Rows are one point carried round by a steady rotation, each followed by how many steps it has turned.
The counts run from 0 to 449.
[ 12.3   9.4 -30.7  48.9  -6.8  13.8  -4.1 -24.7   7.1  15.6  23.5  -7.9
   2.3 -14.4  -4.7 -11.5  28.6 -30.7 -24.0   6.7 -11.3 -28.6   3.5  -0.7
  -6.5 -12.8  34.0  -4.9  18.3  58.2 -13.3  26.6   2.5 -10.0 -17.5   8.1
  -4.0 -36.7  -7.7  14.5  28.0   6.2  21.9  12.5  -3.6  35.2  33.3 -11.6
  -2.1 -11.8   6.6  24.6 -14.0  -2.8 -17.5 -33.6  -4.2   4.3  24.9  41.9
 -25.9 -12.1  -0.8   2.8   2.9 -43.0   5.0  -2.8  11.6  17.8]
103
[ -0.4  -3.8 -47.2  63.7  -2.9   8.1  12.0  -3.0  34.5   2.5   9.9  -8.1
  11.3  -1.6  21.1 -26.2 -24.4 -19.5 -26.0  20.5 -19.2  14.9 -24.8   7.8
  10.7   0.0  12.3  14.6   0.4 -10.4   9.4  17.8  34.2  29.2  26.5 -23.5
  -7.4 -20.6 -11.5 -15.0   9.3 -10.1  29.9  23.3  -2.7 -36.1   7.7  12.6
  14.0  14.6 -11.7  14.5 -16.1 -15.9  -1.5   9.6   9.8   5.6   9.0  -6.1
  22.5  -4.8 -22.5 -28.2  23.3   6.3 -20.6 -36.6   3.7 -17.7]
73
[ -1.7  21.4 -34.9  47.1   8.0  45.8   4.2  31.6 -15.3  -0.9   7.1  14.7
  31.4  11.0 -29.4  -9.8   1.2  11.9  -3.2  14.3   9.8 -24.9  14.5  -3.0
   7.7  33.8  10.3 -13.7 -23.2  39.5   8.1 -16.5  27.8 -12.1 -14.7 -12.9
 -10.2 -20.7   8.5  15.5  12.7 -43.3  30.7   8.1 -22.2  23.5  16.4 -22.9
 -28.3   7.8   8.6  -2.5  -4.3  17.8   3.0   1.7 -30.0  18.8  -3.9  32.0
  -5.4  13.7 -17.6 -29.2 -18.4 -21.4   3.1  -7.1  17.8   4.9]
392
[  5.4  -1.2  -2.1  53.0  16.1 -15.0 -53.3 -12.9 -29.9  10.0   9.7  13.6
  -4.7 -51.8  -5.7 -26.8  12.5 -13.8  -1.1  -0.4  -8.6  -9.6  15.4  28.0
  12.3 -23.7  21.0  -7.2  24.6   6.1   4.1  15.8  41.9 -35.4   1.7 -26.9
   1.3 -42.7 -13.2   1.9  -3.9  14.3  35.4  31.0 -11.6  -6.0  39.4 -24.0
  17.5 -11.1 -12.6  27.2  16.2  -2.6  -1.7 -21.4   2.1  -8.9  33.1  -1.9
   8.1  20.0  -9.0  34.9   9.1  -1.7  -1.7 -13.5  11.4  13.7]
250
[ -0.1  -9.4 -12.7   1.5   3.8  19.7 -29.5   5.6   9.0 -41.7   2.3  23.1
  20.2 -21.5 -10.6  -4.2  17.4 -15.9  11.0  15.0  29.0 -25.4 -24.0   3.6
  -4.1  31.5   7.1  -4.2   1.8  12.6 -28.3  25.3   0.7 -12.4  -2.0 -31.3
 -24.1  -8.0 -14.1   2.9  22.8 -12.8  15.0 -11.8 -43.8 -12.3  32.8  -2.2
 -14.3 -21.3  43.7  22.9   1.4  38.7  35.5 -15.7 -25.9  36.5  16.2   3.2
   7.8 -10.8 -23.4  -2.1 -40.2   1.7  46.5   7.9  10.1  -5.9]
366
[-45.8 -28.4 -47.4   6.7  26.7  27.0 -12.0 -12.0 -31.5  -0.9  30.6   0.3
   8.5  -5.4  26.3  -4.6  -5.2 -18.4  31.0   7.4   4.3  14.3 -35.9  -6.4
 -27.8 -13.9   9.1  -1.3  25.8  12.4 -18.8  32.1   5.1   2.3  40.4 -34.4
 -13.7  19.2 -23.9  -5.6   6.1  12.8   7.0  -4.9  -5.8 -27.9  49.9   3.5
   6.0 -27.5   9.4   0.1   3.5  18.1   1.6  10.4 -10.9   1.5   8.2  -3.2
  35.8 -18.9 -21.7  -3.7  -2.0  55.2  -4.6  -8.0  -6.9 -15.7]
435
[ 24.6   3.1  33.8  31.5 -19.9  25.9 -26.3  25.6  -5.7 -12.8   3.8   4.7
  10.5 -35.8 -45.2  15.5  -0.3 -14.5  -4.4  24.5  18.7 -42.7  17.3   4.7
   7.4  -5.6  11.4  24.8  17.6  34.2  -3.7   7.3  30.2 -15.4 -17.3 -12.5
   8.3 -13.1  -7.8  28.0 -26.2   0.8 -13.7  20.2  28.7  13.6  12.1 -18.0
  20.6  17.5  -8.7  10.1 -34.3 -25.6 -19.2 -32.6  20.6 -16.0  -3.6   6.0
 -32.5  28.4  -8.0  29.2  41.7 -10.4  -3.5 -21.8   6.8 -19.7]
276
[ -7.9 -14.2 -22.6  30.2  -8.0  22.8   4.2 -22.1  -3.6 -24.8  21.7   7.2
  21.8 -22.0  15.7 -30.3  -4.2 -32.2  22.6   3.6   4.4   8.8 -13.7  -8.8
 -21.4  -5.3  31.1  26.5  24.2  -4.0 -41.8  52.3 -24.3 -33.7  20.0 -19.6
   3.2 -27.9 -26.4  -8.9  30.6 -10.5 -10.9   7.2  -0.4 -28.5  23.1 -23.4
   8.1  -5.1  34.3  18.8 -29.9 -17.3  12.7 -13.1  30.3  -0.7  12.9  -7.6
  -7.8 -15.0 -15.0  25.3   4.0   4.6  22.4 -16.8 -11.2 -24.0]
221
[ 14.2  -2.2  12.1  -5.0   1.6  34.3 -13.4 -21.1   4.9  -4.2  25.4 -12.7
 -15.4 -63.3 -26.4  44.6  20.6 -32.2 -13.0  10.9  17.2 -17.7  -4.0   6.1
   4.4  -0.2  -0.6  26.7  15.8  -6.1 -27.9  51.9   2.9   3.2  23.9 -19.4
  14.4  39.9  12.4 -14.6   6.7  43.1 -24.0 -10.3   3.1  -6.6 -32.7  26.6
   4.5  -2.8  36.9  25.2  -2.5  16.6  -9.3 -47.2  -4.6   7.1   6.3  -7.9
   7.6  -1.8  -7.0   3.7  -7.6  15.0 -24.1  30.0  24.0 -18.8]
125
[ 28.8  -0.1 -30.2  33.6  14.9  35.4  11.1  -8.6  10.7   6.9   6.0  -7.5
 -20.0 -14.2 -47.8  -8.7 -31.1   8.2 -24.2  13.3  -4.8  19.3  23.1  17.4
  62.6  18.9  22.0  18.2 -15.9 -31.6  11.4  31.9  24.8 -30.8  31.0  30.8
  13.3  21.5  36.2 -16.3   7.3  -5.0   1.7  -0.3 -15.9  -4.5 -10.7  -3.2
  -1.1 -13.2 -12.1   2.3 -14.4  -8.4  29.4  -3.0 -42.1  -1.4  25.7  27.1
 -21.2 -21.3  11.1   2.5  -9.6 -22.4 -13.0   2.4  23.2 -10.3]
165
[ 23.8  -7.3 -22.9  22.5  -5.0  53.4   0.9   7.0  32.5 -25.6  -1.6 -13.8
 -10.7   2.4 -21.9  16.3 -27.9 -12.4 -23.8  31.1  -2.0 -11.4 -20.3 -17.0
  29.3   6.5 -14.3   5.3 -21.0 -26.0  12.8   5.9  21.0  28.6  13.3 -12.1
 -18.5  42.7  -7.3   7.5  -5.1 -11.2  22.2 -20.0  11.6 -33.6 -19.9  36.4
  12.4  23.1  -6.2 -22.1 -21.6  -5.7  10.3  13.5  10.2   9.8 -16.1  -8.4
   8.4  -5.5 -20.3 -39.2  22.5  35.4 -16.2 -37.7  10.8 -20.2]
267
[-20.6  23.2  -0.3  28.4   7.9  -8.4 -28.9  17.6 -26.8 -15.5   3.7  32.7
  27.5 -32.0  -0.7   6.4  15.6 -20.4  23.8  16.1  39.5 -23.1  26.8  13.0
 -36.6   9.2 -10.2  17.3 -13.0   0.1  -2.4  10.6 -14.8 -30.9 -21.7 -59.8
   0.0  -7.7 -23.0  20.2  16.9  18.4   2.2  11.9 -26.4   5.3  -1.2 -25.3
  -4.2 -12.8  34.8  11.9  -1.8  25.2  13.1  -4.6 -26.5  21.1  26.2   4.4
  11.5   0.6 -22.3 -23.0 -33.2   0.7  11.5  11.9  20.6  -7.3]
399
[ 29.6 -25.4  -2.5  23.5 -12.7   2.6 -33.1 -14.9  28.6 -48.8  18.0  22.4
 -12.9 -28.9 -22.2 -13.6   6.8 -47.0 -52.0  13.7 -16.4 -46.7  -4.5   5.6
  19.3 -12.2 -16.8   2.3  -7.3 -10.7 -10.0   6.3  -3.3   2.1 -13.7 -13.8
 -16.7  -3.5 -22.9  18.7  -1.3   4.4  33.9 -12.8  -7.6  -2.7 -11.9  27.7
   8.8 -10.0  15.7  24.5  16.7   6.6  -4.6 -38.2 -15.7  16.8   9.1 -11.0
  22.7 -16.4  -7.7 -25.2 -11.3 -15.1   1.3 -11.1  26.5   2.1]
298
[-14.1   7.4 -32.7  25.9  17.6  43.1  -3.4   8.0  35.4   4.0 -10.3 -10.3
  19.1   5.7 -23.6  32.7  19.9  -3.0  -4.2   3.2  21.1 -27.3 -15.4  10.1
  -0.3  25.3   8.5 -10.0 -15.8  29.6  -3.9  28.4   1.3 -12.5   2.5   9.5
 -38.5  21.6   7.4   2.1  14.5 -10.7  18.8  -8.7 -37.2   3.9  37.5 -13.4
 -14.8 -31.5  15.3  -9.5 -21.5  17.5  30.2   0.6 -43.5  11.9   9.5  48.4
 -20.0 -23.2  -8.1 -37.8 -30.3  -3.9  15.9  25.7  23.4  14.3]
172
[-25.9   5.4  -6.5  -6.6  22.4  54.1 -12.2  12.9 -30.6  17.0  -1.5  -2.6
   1.4 -20.1 -22.0  50.1 -13.1  19.2  26.3  14.0  56.4   3.3  -6.5  14.4
  -7.3  28.8  14.4  14.1  10.4  16.5 -16.7  35.1  12.6 -12.7  44.0  -5.8
 -16.0  47.2  10.4 -12.4  -7.1  19.3 -22.6  -3.9 -15.5  -8.3  11.5  -7.4
 -12.8 -15.5   1.9 -15.4 -22.1   5.0  24.1   3.3 -36.8  -9.9  12.2  21.1
  -7.4  -0.3  -2.3   4.2 -13.5  42.3   5.8  13.4   5.2 -27.0]
59
[-14.0   7.8 -36.3  31.5   1.9  30.7  -2.8   0.4  15.3 -13.8  18.1  15.7
  55.7  11.9   5.0 -17.8 -30.7  -9.8  -0.7  28.5   7.4  -1.8 -32.7   7.5
  20.9  39.4  25.6   6.2   5.7  12.1  -4.0   9.8  -2.5  -8.6   4.4 -18.7
 -30.5 -11.3  -7.5  -3.6  13.5 -21.1   8.9  -4.4 -10.5  28.5  17.3  -8.9
 -42.7   0.9  12.0   4.1   8.3  10.1   1.1  10.3 -47.7  18.0  25.1  26.2
  23.4 -23.5 -20.8 -31.8 -32.4   2.0  -3.3   7.0   8.4 -12.2]
360
[-12.4 -17.2 -53.9  24.5  11.8  33.9   6.6 -11.0  13.4 -14.8  24.6  11.8
  -8.0  34.7  29.1 -17.6 -31.4  -8.8 -20.9  17.6  -2.6   1.7 -15.5 -31.1
  -6.0   7.2   0.0   3.4   4.6   4.3  -5.5  12.4  -7.8   7.0  19.3   9.8
  -9.6  18.4 -49.3  34.2  15.7  -9.4  18.7  -6.2  19.0  -9.5  26.8  22.2
 -10.7  12.7   4.9 -15.7  -1.7  -7.7   0.8   4.9  -2.9  -1.7 -14.6  10.7
  11.7 -45.1  -8.2 -58.2  31.3  12.0   3.0 -35.9 -10.1 -20.3]
295
[  3.5   7.3 -38.1  25.4  13.4  42.9  20.1  -8.6  10.4   2.5  -0.3  -9.7
  -9.1   9.2 -43.2   0.9 -20.9  15.9  -4.1  11.8  12.7  27.8   8.4   9.6
  29.6  44.4  28.0  19.2   4.4 -10.2  -0.9  25.2   0.1 -19.1  43.2  23.3
  -2.5  16.6  25.7  -5.1  16.9  -8.3  -3.4  -8.2 -10.4   0.1   5.1 -23.5
 -18.9  -1.9 -15.8  -9.4 -31.2 -19.7  27.1   6.2 -30.5   0.6  14.8  41.5
 -28.2 -17.7  -1.0  -9.3  10.2  -4.6  -1.1   8.9  10.2 -19.2]
166
[  9.7 -23.6  11.6  22.2   9.6 -16.1 -60.3  -3.8 -19.5 -33.5   2.9  54.5
 -42.4 -35.4 -19.6  16.0  -6.9  -0.5  -1.9  -7.7  -2.1 -34.4  16.0   1.1
  13.6  -5.9 -16.8 -21.0 -20.4 -21.0  -0.9 -12.2   4.9 -24.4  -6.3  -8.4
 -21.9  10.7 -44.4  29.5 -18.1   8.0  43.8   5.1 -13.3 -23.3  20.7  12.8
  14.2  -8.6  -7.8 -20.0  34.9   0.8  23.4  -8.0 -15.5  -7.4  29.1 -12.1
  24.0  -9.7  -5.3 -19.8  -5.2  19.0   8.9 -27.3  17.0  10.8]
116
[ -7.0   0.7 -64.9  37.9   0.7  45.3  24.0  14.8  30.5  32.8  14.8 -32.1
  23.0  20.6  -8.6 -13.6 -16.1  -3.8 -28.7  23.1 -11.6   6.6 -16.1   2.2
  -2.7   3.1  12.8   9.6   3.0  33.4   3.3  28.1  27.0  25.7  19.2   8.7
  -6.3  18.8  15.5  -8.2  18.3 -11.5   0.0  -3.5  12.8   7.2  27.7  -9.4
  -2.2 -10.1 -14.7  -2.7 -28.4  -3.1  -4.6   9.0 -15.2  12.6  11.4  40.6
  -1.0 -24.9 -13.4 -23.7  16.4  -2.4  -8.6 -14.4   1.8 -22.8]
354
[ 16.4  16.1  16.2  27.8  -9.4  14.6 -12.0  25.7  52.0 -19.0 -19.5  -4.5
  26.5 -19.8 -20.4  40.0 -13.4   5.8 -32.6  28.1  24.5 -28.9   0.7  18.8
  17.7  42.3  18.8  20.5   2.6   7.2 -12.1  17.0   6.0   1.3  14.8   4.5
 -41.6   6.4  27.6 -11.3  -3.2   2.4 -20.7   8.2   6.8   6.9  15.1  -2.9
   0.5  10.8 -17.2   8.7 -58.3 -39.8  10.2  -0.1 -13.1  -6.4  12.0  35.8
 -20.0  -8.5  -7.5 -28.3  16.1  -5.6  19.0  -9.4  18.8 -30.5]
421
[  5.3 -16.0  -6.7  10.0  32.7  19.3 -39.6  -8.0 -32.1 -29.4  16.7  38.3
 -31.2  -5.2 -31.2  -4.7 -16.8  10.0  10.7   6.0  18.5 -17.4  14.3  -4.2
   8.2  11.4 -25.8 -13.4 -15.8 -28.9   3.7   1.6   5.7 -35.7   6.2  -5.7
 -11.3  32.2 -35.3  36.3  -5.5   5.1  21.9 -10.4 -15.1 -19.9  -4.4  18.1
  -2.5  -8.3  18.7 -18.7  42.1  28.5  34.9  -4.5 -39.4   4.3   9.3   0.4
   7.7 -10.4   0.4 -21.6 -25.1  12.1  -1.2  -3.4  12.0  -6.2]
117
[ 27.3   1.9 -36.6  35.5   7.2  -3.3 -21.1  23.0  37.5 -15.7   1.3  27.1
  -0.3  12.7 -10.3 -29.0 -26.9   3.1 -18.7  14.5   8.0 -23.4   2.3  19.0
  14.0  28.4 -13.5 -10.4 -20.2  -7.2  13.7  -9.8  21.8   0.1   2.2 -16.2
 -21.2 -12.2  -6.1  23.9   7.9 -39.1  44.2  12.5 -38.3 -21.6  28.7   0.9
  -0.9   9.4   0.4  17.4  13.5  27.2  37.3   1.0 -39.3  32.8  22.7   3.1
  15.9 -20.8  -4.0 -32.4 -17.6 -20.8  26.3 -20.5  27.2 -12.7]
111
[-33.7  -8.9 -22.7  22.7  33.8  24.6 -25.8  33.9 -20.4  11.3 -13.3  16.9
   6.5  -5.3   6.6   6.8 -33.5  14.5  35.1  -0.2  39.6  -1.9 -11.6  12.2
 -14.1   5.9  -0.8  -8.5  11.3  11.6   4.9  -4.2  26.1 -12.3  22.8 -15.5
 -24.2  18.0 -40.3  31.2 -10.6   1.7  10.4  13.4   7.3  -4.4  69.5 -17.2
  12.2   0.0 -20.1 -26.0  -6.5  -5.4  19.3  28.9 -34.2 -20.1  12.2  35.8
   6.4 -17.7 -14.1 -17.2  12.1  43.8   7.7 -31.8  -5.6  -9.9]
429
[-16.0 -25.0 -11.5  52.5   8.5  -2.8 -26.9  23.0 -23.9 -26.2 -23.8  28.4
  17.1 -13.8  -3.5 -15.3 -10.5  -3.9  34.7   2.1   8.2   0.0  -7.7   0.9
   2.1  -5.3  12.0   1.0 -21.0   3.8   4.4  -3.4  21.6 -23.8 -11.1 -39.5
 -23.6 -12.5 -23.5  -2.7  -3.6 -23.1  37.2   8.0 -21.4 -17.6  46.7 -24.2
  30.7 -11.8 -13.3 -12.4 -20.6 -15.0  24.4  35.7   4.2  -7.6  19.4   1.6
   4.6  14.9 -23.7  -0.6  19.8  27.3  -1.2 -40.1   5.1  16.9]
396
[ 36.2 -33.0 -16.6  37.7 -16.6   6.2  -8.5 -19.3  46.0 -39.5   3.8   7.8
  -2.9 -17.7   5.0 -20.5 -33.8 -24.0 -38.6  24.7 -16.4  -2.4 -21.2  15.2
  41.0   6.3  15.2  31.7 -13.3 -38.1 -16.6  18.6   5.9  15.8  28.6   2.9
 -15.9  11.5 -11.0 -19.7   4.6 -11.1  22.0  -9.8 -11.7 -29.0   0.1  26.7
  11.8   2.0  -4.0   7.5 -10.8 -21.8  13.7  -2.5  -7.6   6.9  -1.7 -10.1
  21.9 -28.7 -16.4 -26.7  22.2   5.5  -4.3 -40.1  21.2 -13.7]
46
[-10.7  -2.4 -28.2  43.8  31.4   5.2  -4.4 -27.2 -13.1 -27.9   8.0  12.6
 -42.1  -4.9   1.6  -2.8 -23.6 -11.5  -4.8  -1.8 -21.5  24.7  -2.5 -22.8
  14.5   2.1  17.2   5.9 -20.5 -25.9 -11.8   7.7  -1.1  -9.1  23.2   6.1
  -9.7  13.6 -46.6  16.2   8.7  -5.6  50.5   8.0  16.3 -40.0 -13.1  29.0
  -4.0  -2.9   6.9 -45.2   8.2 -12.9   6.0  28.4   1.0 -18.0  -5.8  -2.0
   7.4 -15.2  -3.7 -37.8  18.7  38.6 -16.0 -35.2  -7.7   9.0]
262
[  2.9  -6.8  10.3   3.0  -2.1  42.7  -3.4   1.6 -35.6 -23.6  12.4  21.0
  -3.2 -28.6 -42.0  13.7  -0.5 -13.8  16.2   6.1  29.7  -7.3   9.9  -6.0
   7.1  18.9  10.3  28.9 -16.0 -18.5 -20.5  38.5  -5.5 -48.0   9.7 -27.7
  11.7  25.5  15.8  13.4  22.5   5.6 -16.3 -15.7 -28.9 -20.6 -17.5  -6.9
  -6.4 -10.7  50.2  -3.2  -7.2  24.1  34.7 -25.5 -14.3  11.1  -2.2   0.1
 -26.8   4.4 -14.2   5.0 -28.0   0.2  23.9  13.4  13.7  -5.2]
339
[ 34.8   5.0 -33.0  33.1  -1.6  17.7   2.7 -11.0  13.7  16.9  40.0  -5.2
 -52.3 -15.8 -33.8 -31.2 -21.9  -8.8 -54.5  21.1 -23.1  -8.8  19.7  -5.3
  24.0 -18.1 -16.4  24.2  -1.6 -27.9  22.6  19.1  26.3  -3.1  10.7  17.7
  32.5  20.5  -2.3  27.4   5.5   1.1  15.2  -7.3  11.2 -15.8 -10.4   9.7
  17.2  13.5   2.6  14.4  25.3   8.0  -6.6 -34.3  -7.1  19.7   8.2   3.1
 -16.7 -26.7  -2.1  -4.4  18.8 -31.6  -8.7  -6.3  21.5 -23.5]
412
[ 40.8   7.0  10.2  30.1   1.1  -3.1 -14.1 -30.2   4.9 -23.6  29.1  25.7
 -19.5 -50.8  -7.2 -11.4  10.4 -22.0 -33.2   6.9 -18.0 -16.5  14.9  -2.4
  -3.2  -4.3   5.5   1.8  15.0  -2.8 -26.7  16.9  14.3 -24.2  14.9 -22.2
  22.7 -23.9 -15.4   6.9  -1.5   1.7  17.9  31.5   3.6 -15.0  -4.3   6.1
   4.6  20.7  28.1  39.4   9.3  11.0  -9.5 -55.6  32.2  13.4   4.0 -18.0
  -7.3  18.6   1.6  30.0   6.9 -11.1  12.5  -8.6   7.7 -11.1]
190
